What is the hidden score of each row? Scores go from 0 to 40, and 20 is about the middle. The score is a weighted sum of the row's numbers plus the product of two more (or one squared), each taken from its middle value.
[ 0.2 -0.1  0.9  0.5 -1.0  1.6  0.1 -0.2  1.1  0.2 -0.1 -0.7 -0.1 -0.6 -0.5 -0.1] >> 26
[ 1.1 -0.8 -0.1  0.2  0.4  1.4 -0.9 -0.4  0.7 -0.7 -0.6 -0.5  0.0 -0.7  0.1 -0.6] >> 32
[ 0.4  0.5 -0.4 -0.7 -0.3  0.6 -0.5  0.3  1.7 -0.5  1.1 -0.6 -0.3 -0.1 -1.2  1.5] >> 25
[-0.4  1.0  0.9  0.8 -0.2 -0.2  2.9  1.4  0.2  1.0  0.8  0.1  0.5  0.3 -1.3 -1.4] >> 12
[-0.6  1.1 -0.4 -0.2  0.1  0.4  0.3  0.6 -0.1  0.7  0.9  1.1 -0.5  0.5  0.4  0.1] >> 28
[-0.7  0.7 -0.1 -0.3  0.1 -0.6  2.1  0.7 -0.1  0.4  0.7  0.1  0.5  1.3 -1.2 -0.8] >> 20
[-0.8 -0.2  1.1  0.6 -0.7 -0.9  0.1  0.1  1.1 -1.2 -1.6 -1.3  0.8 -2.1 -0.4 -1.7] >> 15
[-0.5  0.1 -0.2 -0.8 -0.2 -1.0  0.7 -0.1 -0.9  0.1 -0.4  0.3 -0.2  0.8  1.0 -0.3] >> 25
[ 0.3  0.3 -0.3 -0.8 -0.7  0.1 -0.9 -0.5 -0.3 -0.1  0.4  0.0 -0.8  0.6  0.7  1.0] >> 28
[-1.1  0.7  0.4 -0.8 -0.5 -1.4  1.1  1.4 -0.2 -1.5 -0.6  0.1 -0.5  0.5 -0.9 -1.3] >> 22
[-0.6 -0.1 -0.2  0.0 -0.3 -0.2 -0.1  0.1  0.1  0.6  0.2 -0.1  0.2 -0.8 -0.4  0.3] >> 20
[-0.2  0.7 -0.7 -1.0 -0.4  0.2 -0.9  0.7  0.3 -0.5  0.6  0.1 -0.4 -0.2 -0.4  1.0] >> 31
[ 2.0 -1.6  0.9  1.1  1.2  0.7 -0.8 -2.7 -0.1  0.3 -1.7 -0.8  0.3 -0.4  0.5 -0.4] >> 5
[ 3.5 -0.2  0.6  0.2  0.4  0.1 -0.5 -1.8  0.4 -0.7 -1.5 -0.4  0.7 -0.1  0.8 -0.5] >> 16
[-1.1 -0.4  0.9 -0.6 -1.3 -2.2  0.0 -0.8  0.0 -1.4 -2.1 -0.6 -0.4 -0.3  1.1 -0.7] >> 10
[-0.7  0.8  0.6  0.4  0.4 -0.3  2.1  0.4 -1.4  1.2  0.9  2.2 -0.3  2.1 -0.1 -0.6] >> 8
[-0.9 -0.4  1.0  0.7 -0.9 -0.4  1.1 -0.1  0.0 -0.5 -1.9 -0.5  0.3 -0.4  0.1 -1.5] >> 18
[-0.2 -4.6 -1.0  2.3  2.5  0.5 -2.5 -1.1  0.9 -0.8 -3.9 -4.7  1.6 -5.1 -1.6 -1.0] >> 8
[-0.6  0.7 -1.3 -1.6 -1.1 -1.4 -1.8 -2.0 -0.6 -1.1 -0.3  1.5 -1.6  0.3  3.4  0.5] >> 17
[ 0.0  0.2  0.0 -0.6 -0.3 -0.1 -0.5  0.4  0.3 -0.6  0.6 -0.3 -0.1  0.0 -0.6  0.6] >> 19
[-1.1 -2.0  0.5  0.1  0.7 -1.1  1.6  1.0 -0.3 -0.2 -2.0 -0.6  0.8 -0.4 -0.9 -2.9] >> 19
[ 1.2  0.3  0.7 -0.8 -0.1  0.5  0.0  0.3 -0.1 -0.3  0.5  0.7  0.0  0.6 -0.9  0.8] >> 23
[ 0.0  0.3  0.6  0.7  0.0  0.1  1.0  0.5  0.5 -0.1  0.7 -0.3  0.4 -0.2 -0.3 -0.2] >> 18
[-0.4 -0.5  0.5  0.0 -0.4 -0.4 -0.7 -1.2  0.5 -1.7 -1.8 -0.6 -0.1 -1.3  0.4 -0.7] >> 26
[ 0.0  1.4 -0.3 -1.2 -0.4 -0.3 -1.7 -1.0 -0.3 -0.9  1.1  1.8 -1.4  0.1  1.8  0.8] >> 22
[ 1.5 -0.4  0.2 -0.1  0.4  0.9 -1.4 -0.1  1.3 -0.5  0.0 -1.5 -0.3 -0.9 -1.3  1.1] >> 21
[ 0.8  0.0  0.7 -0.5  0.9 -0.5  1.2  0.1 -0.7 -1.2 -0.4  0.8  1.0  1.0 -0.8 -0.1] >> 31
[ 1.3 -0.5  0.0 -1.2  0.0 -0.3 -1.0 -0.9 -0.2 -0.7 -0.8  0.4 -0.5  0.7  0.5  0.7] >> 18
[-0.2  0.4  0.0  0.1  0.2  0.3  1.0  1.3  0.6  0.3  0.5 -0.2  0.0 -0.5 -1.4 -1.1] >> 26
[-0.8  0.3  1.1  0.1 -0.4 -0.7  1.7  1.4  0.4 -0.3 -0.1 -0.3  0.3  0.3 -1.0 -1.2] >> 13
[ 0.0  1.0  0.0  0.4 -0.4  0.7  0.6  1.1 -0.2  0.8  1.1 -0.2 -0.4  0.5 -1.0  2.0] >> 24
[-0.4 -0.8 -0.2  0.9  0.2 -1.0 -0.2 -1.3 -0.6  0.3 -0.9 -0.3  0.5 -0.7  1.9 -1.4] >> 7
[-0.8  0.8 -0.7 -0.4 -0.6 -1.5  0.1  0.5 -0.9  0.3  0.2  0.5 -0.7  1.0  0.2  0.9] >> 14
[ 1.0  1.1  0.9  0.9  0.6  3.0  1.2  1.0 -0.3  2.2  2.9  2.3  0.2  1.9 -0.5  1.5] >> 21
[ 1.8  0.4  0.3 -0.9  0.1  0.5 -1.5 -0.1 -0.4 -0.4  0.5  0.0 -0.7  0.3  0.0  1.4] >> 22
[ 0.0 -1.1  0.0  0.6  0.4 -0.1  0.7  0.5  0.4  0.0 -1.1 -1.4  0.6 -0.2 -0.9  0.1] >> 20
[-0.8  0.5  0.2 -1.2 -0.5 -0.5 -0.6 -0.4 -0.2 -1.2 -0.1  1.1 -0.7  0.4  0.3 -0.3] >> 23
[-0.3  1.1  0.6 -0.8 -0.5  0.2  0.2  1.6  0.7 -0.4  1.2  0.6 -0.5  0.5 -1.1  1.2] >> 22
[-0.3  0.6 -0.1  0.2 -0.2 -0.4  0.5  0.6  0.4 -0.3  0.4  0.3 -0.3  0.5  0.5 -0.5] >> 18
[-0.2  0.4 -0.4  2.1  1.0  0.2  2.1 -0.7 -2.1  4.6  1.2  1.2  1.0  1.4  3.1 -1.2] >> 10
[ 0.7 -0.9 -0.4  0.4  0.4  1.6 -1.8 -0.7 -0.1  0.7  0.1 -0.8  0.5 -0.5  0.7  2.0] >> 24
[ 1.7  0.8 -0.7 -1.0 -0.2  1.7 -2.0 -0.1  1.0  0.1  1.9  0.1 -0.4 -0.4 -0.6  3.0] >> 29
[-0.3  1.4  0.2 -0.5 -1.0 -0.1  0.4  0.7 -0.4  0.3  1.6  1.1 -0.6  1.5 -0.3  1.1] >> 16
[ 0.0  1.4 -1.2 -1.7 -0.4 -0.8 -0.5 -0.7 -0.9  0.3  1.3  2.4 -1.3  2.0  0.7  1.9] >> 23
[-0.3  0.9 -0.1 -0.7 -0.6 -0.4  0.1 -0.2 -0.1 -0.3  0.5  1.3 -0.8  0.8 -0.1 -0.3] >> 21
[ 1.0  0.6  0.1 -0.8 -0.1  0.1 -1.0 -0.8  0.0 -1.5  0.5  0.2 -0.4  0.6  1.1  1.3] >> 21
[ 0.4  1.1  0.3  0.1 -0.1  0.9 -0.1  0.2  1.0 -0.1  0.8  0.2 -0.6 -0.3  0.6 -0.7] >> 28
[-0.4  0.7 -0.5 -1.1  0.1 -0.5  0.0  0.2 -0.9  0.4  1.2  1.8 -0.4  1.6 -0.4  0.6] >> 16
[ 0.4 -0.7  0.8  0.2 -0.2  0.3 -1.2 -0.1  1.5 -1.2 -1.2 -1.7  0.5 -1.8  0.1  0.3] >> 17
[-0.5 -0.1 -0.3 -0.2  0.5 -0.4  0.2  0.2 -0.5  0.0 -0.2  0.6 -0.1  0.5  0.3 -0.5] >> 20
[-1.1  0.1 -0.1  0.4  0.1 -1.3  1.2  0.0 -0.7  0.2 -0.6  0.4 -0.1 -0.1  0.5 -2.1] >> 16
[ 0.5 -0.2  0.4  0.5  0.7  1.3  0.8  2.0  1.3  0.0  0.4 -0.7  1.1 -1.2 -2.5 -0.7] >> 29
[ 1.1  0.2 -0.6 -0.7  0.8  0.1  0.0 -0.1 -0.9 -0.9  0.2  0.3  0.0  1.1  0.5  0.2] >> 29
[-0.2  0.8 -0.7 -1.2 -0.9 -0.5 -0.3  0.2 -0.1 -0.1  0.8  1.0 -0.8  0.4  0.2  0.5] >> 27
[-0.1 -0.1 -1.6  0.8 -0.1  1.0 -0.6  1.0  1.0  0.9  0.9 -0.7  1.1 -1.4 -0.5  0.0] >> 30
[-0.3 -0.8  0.7 -0.1  0.0 -0.1  1.0  0.0  0.7 -0.4 -1.0 -1.4  0.8 -0.5 -1.8  0.4] >> 22
[ 2.0  0.3  0.8  0.2  0.4  1.7 -0.3  0.0  0.5 -0.4  0.1 -0.3  0.9 -1.1  0.4 -0.2] >> 37
[ 0.5  0.2  0.4 -0.5  0.2 -0.7  0.2 -0.8 -1.0 -0.1 -0.4  0.4 -0.3  0.8  1.1 -0.1] >> 17
[ 1.3 -1.0  0.3  0.6  0.6  0.8 -0.7 -0.8  0.0 -0.3 -0.4 -0.8  0.1  0.5  1.2  0.4] >> 21
[ 0.3  0.8 -0.7 -0.8 -0.6 -0.2 -1.4 -0.7 -0.2 -0.9  1.0  0.7 -1.1  0.6  1.2  1.2] >> 20
[ 0.5  1.5 -0.4  0.0  0.2  1.1 -0.7 -0.1  0.1  1.1  1.8  0.7  0.5 -0.2  0.0  1.3] >> 27
[-0.3 -1.4 -0.3 -0.1  0.4 -1.0  0.0  0.0 -1.3 -0.3 -1.5  0.0 -0.4 -0.2  1.1 -0.8] >> 20
[ 1.7  0.3  0.9  0.1  1.0  1.6  0.4  1.2  0.8 -0.2  0.2 -1.1  1.3 -1.0 -2.2 -0.5] >> 26
[ 0.5 -0.2  0.1  0.4  0.2  0.8 -0.9  0.1  0.5  0.2  0.5 -0.9  0.2  0.0 -0.3  1.8] >> 16
[-0.1  0.1 -0.1 -0.1 -0.2  0.0  0.0  0.7  0.8 -0.1  0.4 -0.7  0.0 -0.3 -0.7  0.3] >> 21
[ 0.3  1.2  0.1 -0.3 -0.7  0.4  0.3  0.7  0.3 -0.2  1.2 -0.2 -0.6  1.1 -0.3  1.4] >> 27
[ 0.5 -0.4 -0.3  0.4  0.1  0.3 -0.5 -0.7 -0.6  0.6  0.0 -0.3 -0.1  0.1  0.8  0.6] >> 20
[ 0.0  0.1 -0.2 -0.3 -0.4  0.4 -0.4  0.2  0.3  0.0  0.3 -0.2 -0.1  0.1 -0.5  0.8] >> 24
[ 0.8  0.0  0.2  0.1 -0.5  1.1 -1.0  0.4  1.1  0.4  0.7 -0.9 -0.1 -0.8 -0.7  1.4] >> 22
[-0.1 -0.8 -0.1  0.2  0.4  0.0 -0.4 -0.5 -0.4  0.3 -0.8  0.0  0.5  0.0  0.6 -0.3] >> 17
[-1.6 -0.2 -1.8  0.3  1.2  0.1 -0.4  0.6 -0.9  0.5  1.1  1.1  0.1  0.3  0.5  0.3] >> 22
[-0.8 -2.8 -0.1  2.4  1.1  1.3 -0.1  0.4  0.8  0.9 -2.0 -2.7  1.3 -2.3 -1.0 -1.4] >> 23
[-0.7  0.1  0.7  0.3 -0.2 -0.5  1.7  1.2  0.4  0.0 -0.3 -0.4  0.5  0.2 -1.2 -1.9] >> 14
[ 1.0 -1.9  0.1  1.6  1.7  1.1 -0.1 -1.6 -0.1  0.8 -1.7 -0.4  1.0 -1.0  0.6 -1.3] >> 18
[ 0.7  0.9  0.1 -0.5 -0.4  0.1  0.5  1.3  0.3 -0.3  0.7  0.0  0.0  0.6 -0.6 -0.8] >> 26
[-0.3 -0.6 -0.5 -0.7  0.3  0.0 -1.0 -0.4  0.2 -0.5 -0.5 -0.6  0.3 -0.4 -0.2  1.5] >> 21
[-1.2 -0.2 -0.9  1.1 -0.1  0.4 -0.4 -0.4  0.5  0.6  0.2 -1.1  0.6 -1.1  0.5  0.2] >> 23
[ 1.0  1.0  0.4 -2.2 -0.1  0.3 -1.4 -1.1  0.1 -0.1  1.3  0.6 -1.1  0.1 -0.8  2.3] >> 23
[ 0.2  0.8  0.0 -0.4 -0.4  0.4  0.1  1.2  0.7 -0.1  1.4  0.2 -0.4  0.1 -1.4  0.9] >> 23
[-0.9 -0.1  0.7  1.2  0.3  1.2  0.5 -0.1  0.8  1.5  1.0  0.2 -1.1 -0.4 -0.5  0.9] >> 15
[ 0.0  0.8  0.5  1.5  0.5  0.8  3.0  2.0 -1.0  3.0  1.8  0.5  1.0  0.8 -0.1 -0.4] >> 19
[ 0.2 -0.5  0.4  0.3  0.2  0.5  0.2  0.1 -0.2  0.1 -0.5 -0.5  0.5 -0.1 -0.2  0.6] >> 24
[-0.4  0.1  0.2  0.3 -0.1  0.6  1.3  1.4  0.5  0.7  0.6  0.0  0.1 -0.3 -1.2 -1.0] >> 27
[ 0.0  0.7  0.1 -1.0  0.2 -1.0  0.3 -0.5 -1.2 -0.5  0.2  1.6 -0.8  1.4  0.7  0.0] >> 18
[ 0.1  1.0  0.3 -1.3 -0.4 -1.5  1.0  0.5 -0.6 -0.6  0.5  1.7 -1.3  1.6 -0.3  0.7] >> 17
[-1.2  0.3 -0.4  0.3 -0.1 -1.0  0.7  0.5 -0.1  0.5  0.3  0.0  0.1  0.2  0.7 -0.7] >> 14
[ 0.1 -0.3  0.4  1.4  0.6  0.9  0.4  0.6  0.3  1.1  0.1 -0.8  0.7 -0.9 -0.6 -0.5] >> 14
[ 0.3  0.6  1.6 -0.4  0.0 -0.6  2.0  1.5 -0.5  0.0 -0.1 -0.3  0.3  0.5 -1.1 -0.7] >> 15
[-0.1 -0.4  0.1  0.4  0.1 -0.7  0.5 -0.5 -1.4  0.0 -0.7  0.5 -0.3  1.3  1.2  0.3] >> 15
[-0.1  0.6  0.5  0.7 -0.1  0.8  0.8  0.1  0.2  0.4  0.7  0.9  0.2  0.3 -0.1 -0.5] >> 22
[-1.2  0.8 -0.4 -0.1  0.2 -0.6 -0.3  0.3  0.1  0.2  0.8  0.3 -0.1 -0.3 -0.4  0.2] >> 13
[-0.7  0.2 -0.1 -0.7  0.0 -1.0  0.1 -0.3 -0.4 -1.0 -0.2  0.8 -0.5  0.7  0.1 -0.4] >> 18
[ 0.6  0.6  0.7  0.3 -0.3  1.6  0.1  1.5  1.3 -0.2  1.0 -1.3  0.1 -0.7 -1.5  0.5] >> 30
[ 0.5  0.7  1.0  0.6 -0.8  0.1  1.6  1.0 -0.2  0.4  0.4 -0.8  0.6  0.1 -0.7  0.2] >> 18
[-0.3  1.2  0.6 -0.6 -0.2  0.3  0.8  1.6  0.6  0.3  1.0  0.2 -0.1 -0.3 -1.6  0.0] >> 23
[-0.7 -0.6 -0.3 -2.1 -1.7 -1.3 -1.6 -1.1  0.7 -2.5 -1.3 -0.7 -1.5 -0.1 -0.7  1.4] >> 24
[-0.7 -0.7 -0.1  1.4 -1.5  0.7  0.3 -0.4  1.9  0.5 -0.7 -1.5  0.6 -1.5  0.2 -1.9] >> 24
[ 0.4  0.7 -0.7 -2.4 -0.1 -1.7 -0.2  0.4 -0.7 -0.1  0.5  1.0 -1.4  1.7  0.4  1.4] >> 19
[-0.3 -3.1  1.0  2.0  1.4  0.7 -0.3 -1.7  0.5  1.3 -2.2 -2.3  1.3 -2.7  1.0 -0.7] >> 10
[-0.9  0.5 -0.3 -0.9 -0.5 -1.1  0.7  0.8 -0.3  0.1  0.0  0.6 -0.7  1.6  0.1 -0.2] >> 24
[-1.5 -2.2 -1.3  0.1 -0.1 -0.5 -0.2 -0.2 -0.6 -0.1 -1.5 -0.6  0.7 -0.7  0.2 -0.7] >> 25
[-1.5  0.3 -2.2 -0.1 -0.2 -0.7 -0.6 -0.4 -0.5  0.5  0.7  0.6 -0.5  0.5  1.2  0.2] >> 21
[-1.7 -0.3 -1.1  0.9 -0.1 -0.6 -0.5 -0.4  0.1  0.7 -0.3 -0.8  0.4 -0.7  1.0  0.1] >> 14
[-0.9  0.7  0.1 -0.5 -0.3 -0.8 -0.4  0.1  0.4 -0.8  0.3  0.4 -0.5 -0.1  0.0  0.3] >> 15
[ 0.5  0.2  0.9  0.3  0.5  0.6  1.2  2.0  0.7 -0.5  0.6 -0.8  0.4  0.4 -1.0 -0.4] >> 26
[ 0.0 -0.4  0.9  0.5 -0.2  0.1 -0.7 -0.2  0.4 -0.3 -0.8 -0.8 -0.3 -0.7  0.2  0.3] >> 13
[ 0.0  0.0  0.1  0.0 -0.1 -0.6  0.8  0.7  0.0 -0.7 -0.2 -0.2  0.0  0.8 -0.6 -1.4] >> 18
[ 0.1  0.5 -1.0 -1.5 -0.6  0.5 -2.4 -1.0  0.2 -1.1  1.2  0.7 -0.6 -0.1  0.7  1.9] >> 26
[ 0.2  0.7  0.4 -0.5 -0.8  1.0 -0.4  0.4  0.9  0.2  1.2  0.4 -0.6 -0.1 -0.2  1.0] >> 27
[-1.9 -0.8 -0.7  2.5 -0.1 -0.4  0.8 -0.4 -0.3  1.0 -1.5 -2.1  0.8 -1.3  1.6 -1.4] >> 20
[-0.1 -1.2  0.1  0.5  0.5 -0.8 -0.7 -2.3 -0.6 -0.6 -1.0  0.8 -0.3 -0.2  1.5 -1.6] >> 5
[ 0.3  0.7 -0.2 -0.4 -0.5 -0.1 -1.1 -1.1  0.6 -1.3  0.2  1.0 -0.7  0.5  1.2 -0.2] >> 19
[ 0.2 -1.0  0.0  0.6  0.5  1.6 -0.2 -0.6  0.6  0.5 -0.6 -0.5  0.5 -1.5  0.1 -1.2] >> 34
[-0.6  0.6 -0.3 -0.2 -0.1  0.3  0.3  1.4  0.2  0.5  0.9  0.3  0.1  0.0 -1.1  0.4] >> 25
[ 1.5 -0.8  0.9 -0.8  0.8  0.5 -0.1 -0.3 -0.3 -0.6 -1.1  0.8  0.4  0.8 -0.7 -0.4] >> 20
[ 0.4  0.2  0.2  1.0  0.0  0.9 -0.1  0.6  0.2  0.7  0.9 -1.1  0.5 -0.4 -1.1  1.0] >> 14
[-0.4 -1.3  0.6 -0.8 -1.1 -0.6 -0.8 -0.5  1.6 -1.7 -1.8 -1.9 -0.1 -1.8 -0.9  0.0] >> 22
[-0.4  0.3 -0.8 -0.5 -0.4 -0.5 -1.1 -1.8 -0.5 -0.1  0.0  1.0 -1.0  0.6  2.0  1.2] >> 19
[-0.7  1.7  0.3 -0.8  0.2  0.3  1.0  0.9 -1.0  0.9  1.7  2.2 -0.4  1.8  0.7  1.0] >> 27
[-0.7  0.2 -0.2 -1.4 -0.4 -1.4 -0.1 -0.1 -1.2 -0.5 -0.3  1.2 -0.9  1.1  0.7  0.0] >> 20
[-0.2 -1.3  0.2 -0.2  0.3 -1.0 -0.5 -1.9 -0.8 -0.3 -1.4 -0.4  0.0  0.3  0.4  0.1] >> 7
[-0.6 -0.1  0.0 -0.9 -0.5 -1.2  1.2  0.3 -1.1  0.2 -0.1  0.7 -0.3  1.1 -0.3 -0.8] >> 21
[ 0.4  1.2  0.8 -0.6 -0.7 -0.1  1.2  0.7 -0.3  0.0  1.1  0.3 -0.7  1.0 -0.8  0.0] >> 20
[-0.9  0.7  0.2 -0.5 -1.4 -0.1  0.3  1.3  0.5  0.3  1.0  0.1  0.0  0.3 -1.7  0.4] >> 15
[ 0.4 -0.3 -0.2  0.0  0.1  0.5 -0.4  0.3  0.2  0.2 -0.3 -0.2 -0.1 -0.8 -0.2 -0.5] >> 27
[-0.3  0.9 -0.3 -0.1 -0.3 -0.1 -0.1 -0.3  0.2  0.6  1.3  0.3 -0.6  0.2 -0.2  2.1] >> 18
[ 1.7 -1.6  0.3  1.1  1.2  0.0 -0.2 -2.2 -0.4  1.0 -1.2 -0.2  0.2  0.1  0.7 -0.8] >> 2
[ 0.7  0.2  0.0  1.1  0.6  1.4 -0.1  0.3  0.0  1.8  0.7 -0.3  0.4 -0.4  0.6  0.1] >> 23
[-1.3  1.1  0.0 -0.3 -0.1 -1.1  0.8  0.8  0.0 -0.5  0.8  1.0 -0.1  0.9 -0.9 -0.3] >> 13
[-1.1  0.1 -1.0 -0.1 -0.1 -0.8  0.3  0.5 -0.5  0.6  0.5  0.8 -0.2  0.7  0.3 -0.2] >> 17
[ 1.0  0.1 -0.4 -0.8 -0.3  1.0 -1.6 -0.9  0.3 -0.7  0.5 -0.7 -0.3 -0.3 -0.1  1.4] >> 31
[-1.4  0.1 -1.2  0.0  0.3  0.1 -0.6  0.0 -0.1  0.7  0.4  0.6  0.1 -0.3 -0.1  0.2] >> 24
[ 0.4  0.2  0.3  0.8 -0.3  1.1  0.3  1.2  0.8  0.6  0.8 -1.1  0.5 -0.8 -1.2  0.4] >> 23
[ 0.1  1.0  0.2  0.3 -0.3  0.4  0.4  0.1  0.7  0.6  1.5  0.3  0.4 -0.1 -0.7  0.4] >> 18
[ 0.1  1.1 -0.3 -0.8 -0.5  0.2 -0.5  0.1  0.4 -0.7  1.3  1.1 -0.8  0.4 -0.1  0.4] >> 26
[ 0.0  0.3 -0.3 -0.9 -0.7  0.2 -1.7 -1.7  0.1 -0.3  0.6  0.3 -0.7  0.1  1.5  2.5] >> 19
[ 0.3  0.9  0.6 -1.3 -0.1  0.4  0.1  0.2 -0.7  0.0  1.0  0.8 -1.0  1.2 -0.2  1.4] >> 30
[ 0.1 -1.1  1.0  0.3 -0.2  0.3  0.2  0.0  0.3 -0.2 -1.2 -1.1  0.3 -0.5 -0.8 -0.9] >> 19
[-0.2 -0.9 -0.5  0.9  0.8  0.3 -0.9 -0.6  0.0  0.4 -0.2 -0.7  0.4 -1.1  0.6 -0.2] >> 14
[-0.4 -0.1  0.2 -0.1  0.1 -0.7  1.1  0.4  0.3  0.4 -0.8 -0.1 -0.1  0.3 -1.0 -1.6] >> 16
[ 2.7 -0.2  0.7 -1.4  0.2  0.7 -0.8 -0.5  0.1 -1.2 -0.4  0.7 -0.3  0.7 -1.0  0.4] >> 24
[-0.1  0.7  0.4 -1.1 -0.1 -0.1 -0.8  0.0  0.6 -0.7  0.2  0.1 -0.6 -1.0 -1.2  0.4] >> 22
[ 0.2 -1.9  0.5  1.4  1.1 -0.6  0.4 -1.2 -0.2  0.0 -2.2 -1.8  0.9 -0.7  0.3 -0.7] >> 6
[ 1.7  0.8  0.4  0.1  0.0  0.5  0.2 -0.9 -0.1 -0.3  0.7  0.6 -0.6  0.7  0.7  0.3] >> 22
